In the rows, zero is written as 128.
runs of hidden systems:
Q827, trace 1 (10 x 20):
[[126 148 128 141 181 168 134  83  97 144 173 125  95 127  67 164 121 164
  148 121]
 [133  64 121 170 153  77 139 142 109 129 143 110 112 166 148 122 145 133
   75 154]
 [122 115 120 113  51  95 136 164 173 108  99 158 185 141 157 115 126 117
  135 136]
 [119 201 115 118 107 173 120 110 103 128 124 156 121 107  90 116 125 135
  188  85]
 [153 128 123 141 189 141 110 117  61 147 147  89  61 113 128 123 129 107
   97 124]
 [140  70 160 107 133 107 133 157 158 136 125 103 165 120 190 136  98 106
   80 166]
 [ 85 154 153 118 111 147 148 117 197 124 107 160 196 129 119 140 119 159
  166 115]
 [113 161  86 149 159 135 133  92 113 116 130 124  66 145  62 129 171 154
  147 109]
 [177  71  97 121 111  87 125 141  94 133 157 104  78 152 132 128 129  96
   97 157]
 [136 121 166 124  70 121 120 155 131 145 140 165 204 127 176 134  87 110
  142 132]]
Q794, trace 2 (10 x 20):
[[160 101 199 113 123 153 136 131 149 131  66 129 156 114 168  84 103 154
  110 150]
 [ 67 139 118 112 161 103 114 106 188 155  79  88 102 149 101 128 149 127
  120 147]
 [131 132  72 113 159 125 112  93  83 111 146 144 137 135 111 221 143 150
  117 107]
 [184 115 158 149  99 136 113 117  80 145 127 180 130 131 132 103  88 184
  121 148]
 [ 69 160 111 150 114 104 114 143 137 161 108 126  91 136 108  40 129 117
  136 133]
 [109 164  54  85 133 142 138 140 112  91 151 125 126  98 126 150 149  93
  144  72]
 [207 123 173  80 128 168 143 128 137 126 159 153 134 103 159 131  94 143
  132 117]
 [108 127 171 153 164 104 137 137 199 174 151 119  98 152 140  81 121 136
  113 156]
 [ 73 127  65 162 147  96 153 137 147  90 155 128 148 150 113 173 180 136
  121 109]
 [195  96 138 137  66 150 147 119 103  82 125 156 157 143 115 162 139 151
  157 125]]
Q136, trace 3 (10 x 20):
[[144 123 102  88 144 104 115 102 160 130  66 111  60 152 109 104 159 154
  105 146]
 [143 103 120  99 111  75 101 127 149 176 178 143 121 168 133 180 101 112
  119 160]
 [120 151 146 176 125 151 138 126  97 131 199 177 177 131 121 160 116 150
  158  98]
 [110 166  99 184 134 151 136 138 104  80  99 152 111  94 123  76 149 163
  116 108]
 [134 121  97  86  94  90 117 161 158 128  84 113  95 114 165  69 120  91
   98 144]
 [149 138 177  67 126 134 123 133 160 174 157 107 145 138 163 157 117  65
  155 113]
 [129 140 163 162 199 177 155 103 131 117 168 109 124 116 107 173 144 146
  135 115]
 [107  72  91 175 141 115 171 129 134  80 111 122 121 132  99 106 139 184
   84 161]
 [136  92 110 110  40  77 126 142 137 128  88 143 157 175 130 120 143 112
  148 136]
 [152 187 143 124  91 148  81 113  95 150 138 127 113 131 120 178 139  77
  176 111]]
Q778, trace 4 (10 x 20):
[[144 116 139 109 101 128 126  92 179 137 113 165 130 152  82 147 101 197
  139 166]
 [ 92 142  69 131 152  86 107  98  97 164 143 139  77 173  82 131 149 146
  130 116]
 [156 161  89 136 143 103 109 154  85 104 136 165 112 127 193 107 163 127
   95  79]
 [135 169 147 142  64 149 114 161 150 121 118 173 151  86 150  82  83 128
  141 140]
 [ 51 163 133 134 143 152 130 132 154 156 140  88 119  93  90 111  97  92
  151 139]
 [143 117 141 109 204 151 167 133 151 107 155  74  98 107 152 132 155 101
  105 109]
 [189  83 180 121 102 123 164 134 187 122 150 145 132 160 144 124 128 152
  132 149]
 [ 92 112 118 170  85  88 128 114 146 151 151 141 138 188  75 163 139 132
  164 153]
 [120 135  67 170 137 120 125 128  58  84 129 112 112 133 113 160 186 109
  125  99]
 [186 108 143 123  82 152 129 150  68 100  88 129 140  98 164  90 121 113
  119 124]]
Q778, trace 5 (10 x 20):
[[ 99 148 126 186 152 139 149 141 196 100 148 128 103  96 109 114 116 162
  104 164]
 [132 109  80 114 117 109 173 150 171 108 173 100  64 134  97  90 145 100
  135 135]
 [169 142 159 132  99 112 139 144 145 140 163 124 111 176 155 128 182  73
  174  94]
 [137 128 172 221  97 137 118 142 115 117 157 128 150 126 135 171 127 115
  135 157]
 [ 93  69  98 166 109 143 170 137  77  94 145  93 161 101  88 134 105 111
  127 155]
 [133  87 137  77 117 137 158 121 101 117  67  79 158 139 133 116 167  90
  152 100]
 [167 117 183 105 121 138  86 101 127 151  65 105 147 140 148 186 129 120
  121 149]
 [121  97 109 120 148 132 104  93  87 155 149 142 150 124  95 187  66 171
  101 163]
 [ 99 113  77  93 168 118 148 108  82 138 115 159 154 144 119 101 134 182
  118  81]
 [134 172 120 109 122 108  96 125 149 123  42 160 121 134 165  87 164 159
  110 106]]
Q794, trace 6 (10 x 20):
[[101 141  99 117 151 153 162 104 170 100 149 168 146 116  81 149 115 199
  142 124]
 [171 108 136 120 136 116 155 100 104 149 160 154  97 195  94 108 164 163
  161  96]
 [156 135  97 164  88  72 102 161 130 130 169 146  70 155 148 109 145  98
  113 144]
 [ 95 148 105 161  67 142 142 168 144  98 178 135 153  86 111 133  90  90
  152 144]
 [128 119 185 124 135 183 183 133 114 126 142 100 167 114 129 105 137  95
  175  91]
 [160  99 159 107 159 112 139 143 158 118  97  75 107 138 186 118 170  91
   92 132]
 [106 109 117 126 118 106 114 126 195 116 115 112 153 123 130 204 107 131
   93 185]
 [101 123 161 166 131 152 123  86  96 145 118 133 182 152  84 189 124 159
  155 138]
 [145 112 131 171 136 125 113 111  40 133  75 114 104 152 129  97 166 140
  111 119]
 [118 125  64  97  83 100  93 142 107 124  80 122 107  97 128 103  97 105
  100 155]]
Q827, trace 7 (10 x 20):
[[136  65  87  64 110  96 145 131 148 121 128 133 158 137 136 159  98 138
   97 150]
 [141 141 157 122  94 141 132 100 122 149 117 196 170 164 108 124 121 187
  174 102]
 [117 186  96 177 147 106  80 123  97 141 115 151  63 136 127  99 151 149
  105 116]
 [159 112  85  76 131 105 127 163 128 116 151 123  92  93 170 101  99 103
   80 132]
 [162 135 205  89 121 165 150 134 161 153 148 151 170 122 161 112 101 133
  161 108]
 [ 97 193 162 187 175 142 112 116 168 141 128 124 103 130 121 139 158 139
  131 126]
 [118 103  62 132 145 102 156 148 167  85 164  92  77 115 110 136 138 113
   89 156]
 [157  73 152 104  75 131 181 136 141 128 166 128 163 156 110 128 121 109
  174 127]
 [107 171 163 201  98 135 101 123  99 142 120 138 150 150 120 146 159 111
  172 110]
 [ 92 141  60 163 139 130 114 146  87  83 111  98 109  71 126 135 127 102
   86 140]]
Q613, trace 8 (10 x 20):
[[118  91 124 109 169 115 170 132 130 135 205 109 162 154 139 171 136  99
  134 103]
 [139  97 146 169 155 109 129 118 111 107  75 146 159 160 163 134 172 177
   87 124]
 [115 127 114 151  66 115 115 120 156 115  66 116  89 132  77  99 128 137
  134 181]
 [138 143  85  87 101 130 132 131  88 140 180 113  94 129  90 129 130  70
  175 100]
 [163 142 145 141 156 150 114 141  62 125 160 156 164 101 189 154 113 132
  104  98]
 [ 85 125 159 156 121 132 116 140 171 135  86 132 180  95 149 119  75 148
   97 177]
 [ 76 116 104  62 139 119 159 111 173 148 107  89 127 144  82 117 137 109
  157 118]
 [198 125 122  92 177 144 138  92  90 121 141 133  85 149 121 147 168 155
  126  90]
 [166 126 149 195 107 119 101 129 134 127 158 166 104 131 129 141 100 167
  102 181]
 [ 50 136  95 157  81  87 130 156 147 149 151 138 158 152 108 114 122 104
  154 130]]
Q613, trace 9 (10 x 20):
[[ 90 137 127 125 160 111  98 132 139 129  78 144 190 119 186 155 127 148
   81 118]
 [102 130 121  97 121 163 152  97 177 106  67 118 127 111  75 111 124 166
  145 147]
 [166 110 130  92 149 135 148 108 113 166 178 106  65 156  82 109 126 116
  155 120]
 [160 143 114 160 147  88  91 136 107 137 181 169 112 151 172 167 136 139
   90 121]
 [ 82 154 119 185  81 119 125 148 158  99 110 177 182 120 128 126 120 165
  134 137]
 [ 82 140 140 110 121 149 160 133 121 145 101  99 130 126 107  51 140  98
  176  95]
 [184 150 134  81 175 144 111 135 119 137 132  98  67 107 174 118 147  91
  110 101]
 [165 128 147 145 114 136 116 136 186 100 159 146 146 102 152 199 103 139
  103 172]
 [ 68  87 143 169 113 121 173 123 148 129 139 111 189 161  90 148 132 130
  158 143]
 [114 102  97 125 158 107 139 117  71 126  76  93 101 159 126  82 188 124
  112  98]]
Q136, trace 10 (10 x 20):
[[ 92 140 149 137 100 161 155 133 149 143 184 152 182 113  96 133  77 131
  180 125]
 [106 160  95 142 166 139 151 116  93 104 104 127 102 138 112  79 191 143
  144  67]
 [178 109 106 103 123  97  95 139 135 110  79 122  87 120 172 122 130 135
   65 160]
 [127 122 172 111  85 125 122 143 179 171 177 128 156 130 128 150  70  93
  155 163]
 [ 87 165 125 159 172 158 159 116 106 126 170 121 144 137 100 141 167 121
  169  71]
 [153 109  88 147 155 131 135 127  98  66  82 125  99 108 142 114 159 169
   67 133]
 [146  91 148 109  55  97 119 149 174 152 105 129 132 140 134 105  87 113
  126 183]
 [ 92 170 145 121 122 132 121 119 129 171 163 118 146 155 115 162 147  74
  190  92]
 [143 143 100 152 197 164 130 111  63  89 136 117 104  92 128 158 146 151
   96 105]
 [139  70 138 134 106 123 145 140 142 122  95 131 132 112 135  74  77 167
   83 183]]
Q922, trace 11 (10 x 20):
[[129 136 179 164 148 131 135 112 184 115  78 109 134 164 139 152 194 143
  131 130]
 [134  84  98 135 110  98 138 131 175  93 128  77  91 135 107 176 145  99
   98 184]
 [157  90  92 110  93 130 151 118  74 105 174 124 143 143  89 184 136 106
  159 115]
 [126 141 151 194 114 148 102 115  35 136 104 121 150 137 124 139 146 116
  148 112]
 [102 119 131 141 131 136 108 151  96 137  81  77 115  82 148  83 100  79
   95 160]
 [122 111 113  24 151 143 143 120 109 153 115 110 140 103 135  98  96 106
  132  99]
 [115 152 149  90 183 139 105  82 120 171  92 152 157 149 130 159 128 179
  132  95]
 [ 87 124 116 161 153 109  99 116 169 137 111 140 125 121 110 147  89 178
   78 187]
 [111  98  63 115  89 101 158 145 145 114 177 167 129 129  94 104  86 155
  125 145]
 [147 174 108 142  93 114 121 133  99 130 153 199 125 160 134 102 154 155
  163  74]]
Q922, trace 12 (10 x 20):
[[ 99 139  61  83 141 119 128 141 123  94  99  93 127 104 139 154 163  78
  118  95]
 [190 118 133  99 157 178 126  77  71 117 106 123 100 117  99 155 130 161
  126 121]
 [105  96 178 153 129 114 102 107 107 204 128 112 142 155 111 130  81 130
  127 176]
 [ 50 123  69 120 128  97 122 160 122 128 138 134 179 104 151 134  99 107
  100 125]
 [151 152  86  97 120 158 137 112 100  84  88 169 123  98 116  98 130 183
  128  96]
 [148 152 171 130 130 126  97  98 138 192 119 143  66 160 105  83 118 152
  145 147]
 [ 92 141 117 124 162  88 113 162 168 166 201 136 130 125 170 136  95  98
   99 133]
 [137 132 112 121 125 158 171 147 151  63 148 171 183  89 151 139 122 169
  122  98]
 [149 139 166 161  91 141 146 110 165 115  77 138 102 161  92  91 174 160
  167 131]
 [125 133 111 139 128  74 110 145 160 149 159  92  61 163 135 134 164  71
  115 145]]

runs to name:
trace 13 (2 x 20):
[[188 129 212 112 128 164 150 115 158 147 143 153 143 143 139 120 120 157
  157 119]
 [ 72 141 162 164 130 103 129 137 208 147 121 108 157 158 137 149 153 104
  139 145]]
 -> Q922
trace 14 (2 x 20):
[[172  87 132 124 109 141 152 134 159  79 135 156 161 104 144 164  99 176
   97 164]
 [ 95 111 111 106  87 121 144  95 131 159 117 138 124 165  48 108 116 149
  182 136]]
 -> Q778
trace 15 (2 x 20):
[[134 105 151 184 160 124  87 120  77 149 121 109 130 121 145 161 104 135
   79 172]
 [ 55 114 123 145 100 140 136 134 128 131 119 139 210  97 112 135  73 141
  132 155]]
 -> Q136
trace 16 (2 x 20):
[[134  51 106  60 134 106 176 144 148 124 141 101 141 132 145 108 109 114
  104 138]
 [174 111 158  91 117 115 103  87 114 151  80 138 146 178 137 182 153 145
  133 122]]
 -> Q613
trace 17 (2 x 20):
[[147 106 148  93 106 105 141 153 148 130  71  93 120 139 175  65 163  77
  127 116]
 [153 161 128  49 143 140 101 106 152 141 105 101 112 126 141 188 147  88
  142 103]]
 -> Q922
trace 18 (2 x 20):
[[ 82 164 141 155 129 171 150  98 150 127 117 121 129 123  57 121 135 151
  178 122]
 [165  96 100 104 165 127 149 111  58 123 139  97  85 152 119 119 171 113
  123  93]]
 -> Q794
trace 19 (2 x 20):
[[133 122 135 154 114 112 106 101  81 134  53 159 149 169 132 109 161 174
  123 117]
 [112 175  98 137  94 142  89 121 115 141  97 120  65  99  80  95 104 119
  140 154]]
 -> Q613
trace 20 (2 x 20):
[[149 140 170 133 160 159 134 165 131 132 176  98 124  75 184 118  93  79
  106 133]
 [108 101 149 113 141 110 139 148 196 120 127 105 183 123 180 175 122 110
   93 148]]
 -> Q613
trace 21 (2 x 20):
[[128 125 140 177 158 148 170 148 154 113 182 137  97  97 122  70 101 160
  108 145]
 [149  97 153 110 100  94 172 160 173 133 146 153 154 172 171  74 147 124
  141 107]]
 -> Q922
trace 22 (2 x 20):
[[ 63 123 100 140 103 100 117 125 113 175 146 168 157 139  93 102  70 156
  136 149]
 [112 190 110 130 125 140 122 130  81 128 115 157 135 137 136  97 174 118
  171  53]]
 -> Q794
trace 23 (2 x 20):
[[173 121 122  89 144 178 121 109  54 103  88 110 131  82 133 147 117 126
  113 114]
 [145  94 155 121 127 147 108 116 122 158 142 117 130  94 116 155  40 140
  100 195]]
 -> Q613
trace 24 (2 x 20):
[[ 73 180 116 148 136 134  94 157 128 137 118  87 121  83 148 134 119  58
  122 131]
 [125 114 102  74 149 159 177 146 145  80 140 108 162  71 149 142 116 111
  113 108]]
 -> Q613
trace 25 (2 x 20):
[[163 103 164 192 158 178 158 123  93  77 144 115 139  98 130 153 130 151
  110 143]
 [ 87  86 127 178  91 121 159 139 144 106  77 100 134 129  94  80 130 135
  121 177]]
 -> Q136
trace 26 (2 x 20):
[[ 99 104  91 140  83 141 158 120 133  74 104  93 154 124  73 177 151 109
  156 143]
 [178 107 139 104 127 156 126  95  63 126  88  79  94 141 102 139 163  99
  149 117]]
 -> Q778
trace 27 (2 x 20):
[[139 156 135 126 172 146 172 128 161 100 158 175 143 136 142 109 161 179
  139  71]
 [177 108 120 127 120 109 168 127 183 100 145 142  70 163 107 100 165 160
  129 135]]
 -> Q794
